Here are some points:
[-0.22 -1.23 -1.45 -0.25  0.22 -1.44 -0.93  0.19 -0.69 -0.44 -0.25  1.41
 -0.23 -0.99  1.85  0.43]
[ 0.12  0.47  1.03  0.55  0.27 -1.19 -0.02  0.65 -0.4  -1.9  -0.48  0.23
 -0.5  -2.39  0.48  0.87]
[-0.23 -0.82  0.06 -0.14 -1.07  0.11 -0.38 -0.58 -0.01  0.52 -0.32 -0.26
  1.07  0.71 -0.32 -0.55]
[ 0.    0.01 -0.32  0.15 -0.61  0.92  0.73 -0.23  0.77  0.01 -1.27  0.1
 -0.12  0.3  -0.47  0.85]
[-0.98 -0.43  0.1  -0.52 -0.5  -0.31 -0.44  0.39 -0.25  0.51  0.29  0.3
  0.01  0.32  0.31 -0.21]
[-0.39  0.58 -0.36 -0.74  2.08 -1.7  -0.64  0.35 -1.17 -0.51  0.59  1.8
 -1.4  -1.39  1.11  0.53]
[ 0.08  0.51  1.23  0.66 -1.25 -0.4  -0.3   0.32 -1.52 -1.07 -1.01 -0.69
 -0.21 -0.12  0.22  0.  ]
[-1.54 -0.64 -1.1  -0.33  3.52  0.09  1.85  0.89  1.78  0.89 -0.17  2.68
  1.3  -0.35  2.37  0.16]
[ 0.82  0.78  2.82  0.9   0.14  1.94  0.29  0.73 -2.9  -0.66 -2.03 -1.42
  0.55  1.9  -1.95 -0.95]
[-0.96 -0.82  0.86 -0.34 -2.56  0.28  0.19 -0.62  0.89  1.03  0.17 -1.39
  0.54  0.71 -0.6  -0.55]
[ 0.06 -1.47 -0.7  -0.56 -0.14  0.9   0.77  0.09  0.61  1.19  1.16 -0.11
  0.    0.76 -0.41  0.27]
[ 0.63 -0.93  1.47  1.58 -2.26  1.02  0.71 -1.78  1.74  0.46  0.75 -0.61
  0.35  0.7  -0.17 -0.89]
[-0.47  2.61  1.71  2.64 -0.26 -0.36 -0.83  1.11 -0.54 -3.01 -1.63 -0.2
 -0.8   0.23 -0.69 -0.43]
[ 0.64 -0.11  0.79  0.8  -0.31  1.11  0.16 -0.19  0.23 -0.09 -0.17 -1.38
 -0.59  0.49 -0.48 -0.54]
[-0.37  1.32 -1.1   0.97 -0.72 -0.74 -1.02  0.05  0.82 -0.81 -0.22  0.12
 -0.07 -0.77 -0.34  0.16]
[ 0.24  0.94  0.16  1.08 -0.63  0.47 -0.49  0.1   0.05 -1.24 -1.33 -0.61
 -0.29  0.79 -1.08  0.69]
[-0.03  0.08 -0.77 -0.53  0.94 -0.64 -0.28  0.07 -0.82 -0.48  0.03  0.8
 -0.22 -0.34  0.48  0.61]
[ 0.29  0.5  -0.53 -1.13  1.04 -1.07 -0.5  -0.16 -0.97 -1.01  0.34  1.07
 -0.45 -1.18  0.64  0.73]
[ 0.62  1.53 -0.53  1.14 -1.11  0.89  0.19 -0.15  0.96 -1.23 -1.67 -0.31
  0.83 -0.01  0.02 -0.49]
[-0.73 -0.8  -1.15 -1.88 -0.32  0.15  0.49 -0.62  0.69  1.73  1.28  1.26
  1.11 -0.29 -0.16  0.35]
[-0.64 -1.45 -0.2  -0.76 -0.06  0.07 -0.03 -0.35  0.62  0.43  0.52  1.12
  0.71  0.46  0.5   0.1 ]
[-1.15  0.15  0.26  0.59  2.   -1.22 -1.18  0.48  0.1  -0.86  0.43  1.94
 -0.89  0.75  1.09 -0.82]
[ 0.13  1.11  0.25  0.02 -0.51 -0.56 -0.79  0.69 -1.27 -1.07 -2.36 -0.23
 -0.23  1.07 -0.85  0.88]
21 more points follow, each with its number after it:
[-0.67 -2.52 -1.65 -2.73  0.22 -0.05  1.12 -0.21  1.25  2.45  1.89  1.74
  1.69  0.31  1.02  0.75] 0
[ 0.01  0.56 -0.99 -1.1   1.29 -1.37 -0.21  0.2  -0.79 -0.35  0.6   1.39
 -0.79 -1.33  0.87  0.94] 1
[ 0.49  0.19 -0.82  0.76 -0.22  0.36  0.7  -0.74  0.65  0.07  0.06 -0.75
  0.16  0.01  0.2  -0.17] 2
[ 0.5  -0.4   1.2   0.62 -0.77  0.44  0.73  0.05 -0.11  0.93 -0.28 -0.97
 -0.56  0.31  0.35 -0.15] 3
[-0.48  0.67  3.25  1.72 -3.12  1.69  1.56  0.75 -0.29 -0.32 -2.82 -3.37
  1.49  0.06 -0.02  0.03] 4
[-0.31 -0.27  3.67  0.52 -3.89 -0.33  0.68 -1.15  0.41  0.96  1.6  -0.78
 -1.   -0.89  0.59 -0.75] 5
[ 0.73 -0.11  0.66  0.84 -0.62  1.62  1.11 -1.33  1.39  3.17  0.84 -2.64
 -0.69 -0.98 -2.32 -0.29] 6
[ 0.37  0.28  1.85  1.47 -3.   -1.47 -1.32  0.18 -3.13 -2.68 -1.16 -0.97
 -0.69  0.95  0.58 -1.26] 7
[ 0.61 -0.54  0.47  0.61 -0.62  1.6   0.79 -0.06  0.77  0.47 -0.35 -1.12
  0.45  0.86 -0.31 -0.59] 8
[ 0.19 -0.01 -1.35 -1.    1.62 -0.74 -0.86 -1.14 -0.15 -0.05  0.52  0.92
  0.66 -0.84  0.19 -0.02] 9
[-0.14  1.56 -0.07 -0.46  1.15 -1.76 -0.82  0.65 -1.04 -1.75  0.31  1.27
 -1.17 -1.17  0.88  0.59] 10
[-0.46 -0.24 -0.13 -1.09  0.11 -1.05 -0.3  -0.65  0.02 -0.18  1.01  0.3
  0.12 -0.51  0.48 -0.75] 11
[ 0.84  0.07 -0.08  0.81  0.05  1.16  0.27  0.07  0.25 -0.17 -0.09 -1.11
 -0.78  0.72 -1.    0.26] 12
[-1.41  0.4  -0.31  4.61 -0.53  1.34  1.12  2.45  0.18 -2.84 -1.87 -2.55
  2.33  1.54 -0.95 -2.06] 13
[-0.26  0.57 -0.32 -0.84  0.59 -1.06 -0.53 -0.15 -0.25 -0.69  0.3   0.8
 -0.2  -0.48  0.43  0.37] 14
[ 0.33 -0.31 -0.09  0.83  0.56  0.2   0.07  0.52  0.3   1.25 -0.61  0.79
  0.31 -0.05  0.02 -0.41] 15
[-1.23 -1.35 -1.74 -1.66  1.62 -0.97 -0.29 -0.03  0.66  1.71  1.8   1.88
  0.74 -0.51  1.34 -0.07] 16
[ 0.44  1.25  0.71  1.05 -0.58  0.43 -0.58  0.31 -0.45 -1.36 -2.16 -0.68
 -0.56  1.01 -1.25  0.6 ] 17
[-0.01  0.18  0.7   0.5  -0.63  0.81 -0.13  0.17  0.73 -0.07 -0.67  0.04
 -0.5   0.57 -0.89  0.32] 18
[-0.13  0.21  0.16 -0.2  -0.31 -0.62 -0.22  0.03 -1.16 -0.1  -1.11 -0.17
  0.21 -0.47  0.85  0.39] 19
[ 0.06 -1.07 -0.56 -0.67  1.97 -0.01  0.91 -0.17  1.37  2.01  0.74  0.37
  0.33 -0.13  0.65  2.21] 20
Which two of these numbered points are nearest to each point below, looking only along the 6 directions in which the first points spread most? Their numbers follow each, nearest first.
[ 0.91 -0.77 -0.06  0.89  0.52  2.07  1.62  0.63  0.49  0.59  1.77 -2.17
 -2.11  0.18 -0.77  0.2 ] > 3 8
[-0.72 -2.19 -1.64 -2.16  1.33  0.25  0.61 -0.41  0.74  2.33  1.46  1.35
  1.13  0.45  0.72  0.72] > 0 16
[ 1.99  2.57  0.44  0.35 -1.59  1.1  -1.    0.83 -1.29  0.34 -0.11 -1.99
 -0.4   1.39 -2.26 -1.17] > 17 12
[-0.97 -0.84 -0.53 -1.39 -0.29  0.12  0.5  -0.16  0.47  1.21  1.11  0.83
  0.81  0.42 -0.17 -0.01] > 11 20
[-2.06 -2.48 -1.44 -2.76  0.37 -0.04 -0.06 -0.51  1.1   3.18  2.34  0.83
  1.18  0.38  0.74 -0.28] > 0 16
[ 0.04  0.85 -0.57 -1.78  1.33 -1.94 -0.45  0.01 -1.08 -1.12  1.21  1.5
 -0.71 -1.77  1.1   0.99] > 1 10
[-0.02  0.49  0.04  0.06 -0.52  0.35 -0.11 -0.22  0.28  0.   -1.24 -0.14
  0.13  0.51 -0.54  0.73] > 18 12
[ 1.55 -1.59 -2.13 -0.75  3.3   0.45  0.34 -1.01 -0.11  0.67 -0.65  1.45
  0.98  0.92 -0.02  0.77] > 20 9
[-1.37 -0.08 -1.16 -0.75  0.13 -1.05 -0.94 -1.02  1.19 -0.04  0.79  0.53
  0.75  0.51 -0.61 -0.39] > 11 9
[-0.72 -1.52 -0.98 -1.36  0.71  0.24  0.23 -0.04  0.35  1.97  1.09  0.47
  0.35 -0.1   0.33  0.52] > 20 16
[ 0.08  1.58  0.09 -1.6   0.52 -2.01 -0.57  0.09 -0.89 -1.56  0.34  0.53
 -0.57 -1.29  0.64  0.68] > 10 1
